(in the rows, 128 means zero)
Rotation paths and how fast each direction turns (degrees each step):
Each turn is a multiple of 5 degrees from 10 to 175, or 0.
Each row of a path follows its step; steps can be skipped.
Path 1:
step 0: [116 136 131 127 124 123 128 128 127 130 127 127 124 128 129 134 138 137
 129 118 120 129 129 124 131 135 129 118 135 124 128 133 127 126 132 123
 128 122 129 139 122 132 128 126 133 133 121 130 136 116 118 133 129 116
 131 119 129 123 128]
step 8: [126 129 135 136 130 118 125 125 133 121 129 132 115 133 120 114 137 132
 132 124 124 126 129 131 141 126 135 116 131 124 127 133 127 129 129 122
 130 127 135 130 132 134 135 135 123 128 123 130 128 126 130 134 139 124
 128 128 132 130 130]
step 13: [139 123 131 133 138 127 123 129 129 123 127 122 127 139 121 130 133 117
 129 118 120 127 132 116 129 130 132 120 127 127 126 124 138 135 133 128
 130 127 128 123 125 132 128 128 125 126 117 127 136 130 130 136 130 126
 139 123 137 128 124]
step 15: [119 130 129 128 134 123 124 125 120 131 120 124 124 136 130 126 137 135
 140 126 117 132 123 122 124 133 133 124 130 123 130 126 131 130 129 124
 130 128 127 133 126 132 128 123 129 129 126 136 139 128 137 130 120 130
 125 122 130 119 145]
step 21: [121 130 132 130 127 124 123 126 126 122 120 130 123 133 127 137 136 133
 129 125 117 122 129 117 135 134 131 129 129 132 119 124 137 133 140 132
 125 132 136 138 122 126 123 127 133 131 131 137 140 124 125 125 126 128
 133 121 131 130 131]
step 22: [131 131 128 136 132 132 122 128 125 130 136 120 125 131 119 115 123 129
 128 119 133 128 126 122 139 126 126 115 128 127 124 126 126 126 131 122
 135 124 121 127 120 136 139 128 131 128 118 127 140 123 130 134 127 127
 136 123 127 123 129]
step 25: [129 127 133 129 132 131 123 126 118 123 131 125 120 123 125 125 135 128
 130 122 115 123 130 115 142 127 123 117 136 133 123 128 129 124 127 133
 125 120 123 126 123 127 137 126 127 133 124 125 136 118 116 125 127 127
 128 128 136 126 125]
step 27: [130 137 131 132 136 130 123 117 133 128 123 122 130 138 124 132 133 134
 123 126 119 129 122 128 140 136 136 128 128 126 126 131 135 125 135 128
 126 128 123 131 126 132 128 135 129 125 121 135 145 125 135 132 129 119
 125 132 135 134 130]
[129 126 130 128 129 126 126 126 127 128 125 130 127 128 126 125 127 128
 131 129 131 127 128 127 127 127 129 128 129 128 126 126 126 128 130 128
 127 129 131 129 130 128 126 127 128 129 129 128 127 127 131 128 130 131
 128 127 126 127 128]
160
[128 124 128 128 128 129 129 126 130 126 129 128 127 128 129 127 128 127
 129 126 130 130 127 130 129 130 127 127 130 129 129 129 124 125 128 128
 127 125 129 128 127 128 129 127 130 129 126 128 128 127 127 128 128 124
 129 129 128 129 129]
130
